Each row is where one point has got to under a steady rotation. How many ticks took it there?
The counts run from 0 to 146.
[138 103 124 175  69 140 133 117 144 141 100  94 178 143 109 109 148 110
 140  98 128 189 142 133 141 116 122 103 142 144  72  94  95 149 139 149
  93 127 101 119 112 150 179 134 109 102 120 122 169 118 154] : 76
[ 88  84 159 144  97 111 139 137 110 151  99 115 161 125 142 123 181  95
 147 135  91 134  86 142 127 146 138 163 152 158 101  88  68 168 135 115
  86 157 116  72 111 153 148 105 116 101 128 145 161 110 134] : 57
[150 116 163 144  82 155 134  96 134 108 145 106 122 135  90 115 152 148
 101 131 145 200 123 144 118 107 138 109 153 141 111 113 133 134 139 173
 137 125  86 149 166 123 155 193 110 120  62 150 124 154 146] : 14
[167 167 112 115  64  94 135  80  99 129 104 162 110 127 149 103 133 154
 129 175 150 163  95 109 110 105 136 106 135 151  65 128 114 103 133 167
 150 155  97 147 148 113 135 142 108 148 120 124 109 130 111] : 36
[124 116 132 107 153 130  96  88 133  90 121 123 128 141 165 104  52 145
 147 123 117 122 124  73 136 117 120 120 131 145 120 100 147  91  95 168
 161 168 123 136 128  77 140 152 101 116 123 163 174 138 152] : 67
[105 107 187  98 100 131 140  95  78 120 129 121  72 131 124 138 172 167
 100 162 109 155  98 117 116 120 122 161 150 139 114 124 134 140  99 182
 167 153  89 123 152 141 137 166  96 118  91 182 109 136 129] : 33
[ 62  95 207 128 141 140  92 124 155 146 134  86 159 140 109 116 157 119
 129 111  89 157 129 130 137 128 123 158 134 160 102  90 118 153 131 172
 103 114 133  74 134 149 152 110 117  91  84 157 127 114 137] : 72
[126 127 138 146 135  72 139 111 136  92  84 142 148 146 147 145  78 115
 148 132  98 126 112  73 135 108  74 133  67 123 146  95 135 106 138 112
 113 143  96 133 104 108 147 100 134 112 181 109 191 153 114] : 146
[115 150 124 117 118  70 106 115  69 142 130 168  91  92 180 106 171 153
 130 181 106 139  75  99 105 129 151 159 108 148 111 137 129 141 123 116
 140 187 141  96 129 121 111 136 127 132 149 140 132 150 129] : 120
[128 104 155 161 105 142 100 124 134 124 162 124 112 106 109  87 166 129
 104 125 133 187  88 143 118 130 166 141 141 148 140 119 147 185 150 108
 124 145 111 117 137 109 153 203 127 105 106 164 163 147 168] : 79
[118  84 117  93 136 142 106 137  90 128 117 110 140 103 154 137 184 103
 125 110 149 102  65 128 120 136 154 189 158 164 110 111 107 166 118 123
 123 181  99 115 117 122 135 168 125 140 106 164 159 112 149] : 41
[147 105 143 125 147 126 103 121 116  88 149 117 170 100 120 113 136 109
 108  96 199 113  91 110 135 164 154  89 153 152 108 100 125  90 128 144
 112 185 125 153 154 131 130 153 129 133  74 144 177 157 190] : 125
[190 108  95 174 134 112 118 143 159  92  99  57 165 138 116 122 118 135
 143  78 167 113 154 109 123  86 115 123  87 125 132  69 127 106 164 138
  84 148  96  96 111  97 145 135 139 119 145 133 180 137 127] : 84
[154 143 142 119 161 122  76 126 152  88 167 118 113 119 119  79  85 163
 120 121 167 145  96 105 111 105 125 120 106 151 147 116 192 100 148 167
 157 135 128 119 162  72 113 174 124 132 100 151 131 168 142] : 86
[131 115 111 117 137 126  76 120 141 137 124 115 105 114 181  84 111 151
 153 147  92 139 105 104 108 101 143 162 123 163 119 120 165 153 111 127
 166 159 113 106 110  68 140 179 113 128 140 179 177 116 133] : 2
[141  72 133  85 149 144 133 136 115 109  79  92 150 127 130 129 135 144
 101 111 185  75  90  91 125 128 127 168 109 152 106  77 144 102  80 165
 139 153  87 123 104 118 139 159 120 156  93 151 162 105 141] : 106
[ 72 141 169 161 120  96 125 126 124 149 163  94 119 133 140 157 141 107
 150 103 129 162 131 139 144 103 123 128 140 133 111 126  70 128 184 151
 106 135 142  66 162 139 123  78 130  90 119 121 103 138 110] : 134
[136 157 106 178 112  70 109 123 126 111 159 154 139 110 147 127 108  97
 149 109 167 156 103 108 129 138 120 109  98 148 149 133 100 131 201  88
 104 182 139 117 148  83 124 110 162 113 161  91 166 167 147] : 62
[123 132 151 102 112 135 125  80 106 118 118 118 135 131 154 108 102 144
 127 151 127 148 140 101 123 127 128  74 175 154  51 117 103  82  95 184
 148 163 110 148 145 139 135 134  82 124  84 151 131 124 151] : 52
[122 144 135 179 130  79  95 137 113 131 145 144 164  98 134 116 141 108
 135 125 137 171 119 102 147 152 127 109  91 139 144 112 127 138 189  87
  74 146 158  87 142 142 136 103 179 101 154  91 163 177 144] : 142
[109 129 188 152 152 113  95 140 139 143 139 114 151 138 112 130 144 124
 115 107 132 139 119  78 157  97  92 146  58 134 172  88 155 140 156 162
  98  90 146  75 131 138 121  94 163 103 134  95 124 167 115] : 8
[ 88 135 161 137 157  65 122 125 106 108 144 158 131 124 141 157 110  99
 116 136 160 116  65  95 136 144  79 158  85 145 177 126 122 113 167 131
 116 159 137 109 153 115 113  99 154 127 151  89 131 160 138] : 127
[185 159  60 144  94  82 112 138 132 135  97 125 137 111 150 113 124 144
 157 143 162 139 123 106 114  68 132 134  89 143  95 107 122 125 154 145
 128 139 111 103 123  91 135 127 155 148 161 100 125 129  91] : 20
[ 79 129 164 119 123 128  91  94 112 165 146 140 100 109 174  98 144 127
 131 163  76 152  91 125 119 140 151 145 168 166  95 128 125 171 110 149
 157 161 141  92 143 112 133 155  94 116 115 187 131 119 152] : 136
[165 129  90  97 140 126  87  87  89 116 125 151 126 104 169 122 104 118
 130 116 191 116 105  76 126 126 125  98 146 144 107 134 132 108 104 130
 149 186 116 174 135  94 128 172 139 142 114 119 172 161 148] : 44
[142 149 113 141  72  71 156 110 106 153  71 132 116 139 129 143 148 143
 149 170 110 136 117 105 125  80  97 142 109 123  79 108  75 102 134 152
 114 141  93 108 131 139 138  88 131 138 157 108 108 124  74] : 35
[161 136  93 107 134  98 108  99  92  96 118 178 143 102 157  90 112 121
 110 147 181 122  92  90 110 149 124 103 124 155 108 115 129  69 119 120
 127 183 125 156 142 104 126 137 130 152 125  94 174 168 166] : 124
[128 105 183 125 122 149 128 102 113 126 127  59 135 139  83 179 161 139
 114  84 180 132 146 102 149 111 131  97 138 105 120 103 114 125 147 178
 100 129 113 123 154 174 122 130 125 125  68 142 123 172 130] : 30
[110  78 174 124 144 135 107 123 116 104 132 129 134 121 144 115 145 110
 107 135 111 130  80 102 122 163 128 158 124 159 150  95 158 157  99 115
 119 168 111 126 112 117 152 177 117 100 120 173 197 149 188] : 144
[130 110 130 166 121 125  92 129 129 125 140 102 188 109 124  92 157  99
 140  77 157 153 133 121 131 143 158 103 135 153 100 102 114 148 168  96
  79 169 146  87 115 161 142 123 150  94 114 133 189 156 168] : 141
[131 140 113 135  78 112 149 102  91 153  90 111 122 133 136 175 150 117
 157 117 138 141 155  92 153  80 106 112 135 119  67 134  49 133 144 151
 118 148 111 114 129 146 138  91 125 116 140 127 121 124  81] : 115
[104 133  94 148 105  91 114 119 130 163  89 127 157 124 166 121 132 117
 173 135  90 145 133 109 141 104 122 126 115 143  84  98  83 136 130 125
 105 144 148  79 104 137 151  75 130 107 164 116 156 123 102] : 138
[144 152 124 179  62 104 123 124 150 146 116 130 163 136 103 112 132 110
 147 126 120 208 136 121 142  94 119  95 114 133 115 114  92 140 181 122
  87 107 128 114 122 125 162  99 148 106 152  78 135 159 117] : 77
